One vector is turned by the same rotation once a tick. Each row is the vector after some number of ticks, and that number follows the row.
The counts run from 0 to 960.
[155 146 120 131 163 112  85 123 148  95 106 116 177 129 112 140 119 121
  92 128 130  87 143  96  89 100 146 131 111 135  74 184 121 110 110]  330
[159 116 131 147 163 159  94 121 136 127  95  89 174 124 122 141  86 132
  75 131  87 119 166 136  91 111 150 125 119 115  96 159 150  87 118]  266
[172 136 135 130 147  97 101 152 154  81 130  95 166 140 141  92 114 128
  77 123 119  97 105 122 108 101 156 145 130 129 114 161 141 125  63]  286
[150 178 108 143 159 111  65 136 129  97  91  77 152 151  97 134 117 133
 100 149 149 112 141 117 106 105 134 119 136 130  88 178 119 118 118]  56
[183 112 129 155 128 118 115 113 124  98 119  84 168 131 120 109 107 144
  80 127 116 121  91 130 133 108 168 124 149 123 117 165 169 130  67]  353
[148 150 132 141 165 146  71 150 147 120  94  86 152 149 119 120 108 127
  76 131 113 107 155 120  83 104 133 130 122 126  88 164 129  89 121]  392
[150 135 109 126 164 112  69 126 118  86 103 105 178 121 115 135 129 141
 101  96 115  89 154 110 103 100 148 131 107 146 104 147 107  84  74]  68
[167 111 125 139 148 137 104 127 115  98 117  76 176 113 142  99  84 141
  91 117  99 136 133 148 110 103 150 131 138 128 134 126 150  77  70]  416
[156  98 118 135 138 163 102 123 104 108 104  73 162 132 129 143 113 150
  69 110  95 127 156 139 102 122 171 122 119 127  87 139 158  80 105]  334
[215 105 141 128 149 125 120  88 120 134 121  74 156 124 115 136  98 132
 113  92 124 130  86 154  99  91 145 109 119 120 111 130 150 129 104]  895
[194 152 139  90 149  81  99 128 139 110 122  76 144 158 120 133 125 127
 106  98 138 100  93 146  94  95 132 127 109 127 104 133 110 143  93]  300
[177 157 137 120 152  86  68 134 115 111 115  74 141 156  99 109 116 142
 115 113 127  95 101 121 108  79 122 130 131 137 116 153 114 124 100]  904
[177 148 127 131 149 126  87 105 117 140  88  47 141 155  86 168 110 142
 101 127 134 119 136 159 115 117 138 108 140 108 100 146 139 132 140]  183
[138 172  98 144 154 122  75 142 145 103  84  70 153 150 102 145 123 126
  89 139 162 125 152 131 102 129 147 116 129 120  80 160 122 113 114]  593
[168 142 137 100 159 114  72 133  85 101 113  67 142 150 124 101  90 141
 115 117 124 118 122 127  86  78 112 118 131 152 117 133 119  95 113]  573
[206 125 127 109 147 113 128  87 123 117 118  66 157 125 123 150  93 123
 124 105 160 147 104 173 100 103 137 102 118 121 102 117 131 131  98]  894
[177 148 125 104 152  72  92 145 156  88 123  73 176 139 124 111 105 120
 100 135 122  87 114 158 120 108 143 139 133 120 129 150 129 125  77]  555
[164 110  99 137 139 139 116  87 108 103  97  77 178 106 116 164 105 141
 106 117 139 141 156 154 121 129 167 103 121 125  93 133 150 102  94]  670
[155  96 113 134 133 149 120 115 104  87 107  73 175 126 137 146 104 145
  74 137 115 130 154 139 113 137 174 115 120 128  81 157 168  97 104]  602
[190 126 136 107 127  99 110 110 109 114 116  50 142 164 108 151 110 141
  96 141 129 111 100 154 123 117 149 110 130 111  97 158 160 159 129]  570
[185 111 130 121 124 127 139 124 135 102 126  62 163 140 142 130 101 126
  70 134 128 138 110 169 112 130 176 117 127 111  95 146 175 132  95]  221
[183 106 142 141 143 124 119 122 136 102 128 102 169 130 136 105 113 137
  77  95  99 107  96 119 108  91 162 141 121 136 110 152 155 115  62]  285
[189 116 138 131 136 146 111 107  92 120 106  50 132 149 122 112  88 151
  98 117 127 159 103 156 100  99 138 101 146 132 117 129 161 114 104]  103
[177 149 154 118 154 108  71 138 125 111 119  86 138 169 110 108 117 134
  91 110 118  90 100 103  85  72 122 134 124 140  97 166 124 128 110]  442
[204 120 154 123 141 112 114  93 124 142 114  71 152 150  96 155 105 134
 103 111 122 110  89 152 110  95 141 113 124 113  98 155 152 150 130]  770
[166 158 106 115 161 101 109 142 164  91 111  78 183 120 140 126  94 104
 101 136 151 121 150 162  96 121 144 123 119 115  99 138 126 109  83]  281
[165 114 133 133 145 154  83 110  72 110 100  73 140 148 114 124 104 164
  93 105 114 126 124 111  94  89 132 106 128 150  92 144 147  92 114]  715
[165 113 120 167 162 153  90  99 113 116  93 108 170 115 106 132 115 151
  92  90 109 118 139 111 104  95 156 119 119 132 104 146 141  84  82]  135
[152 139  95 129 142 147  95 119 112  99  90  59 151 135 119 156 133 151
  82 108 146 146 157 160 115 141 169 108 116 129  90 124 137  93  94]  401
[151 150 115  98 155 103  79 123  97  78 107  85 156 144 116 146 121 138
 111 119 153 102 141 106  83  98 132 116 109 153  74 161 112 117 122]  917
[185 152 113 111 142 116 118 122 133 101 112  59 141 134 140 121 104 123
 106 106 175 168 106 169  95 117 143 104 125 137 108 112 126 121  80]  625
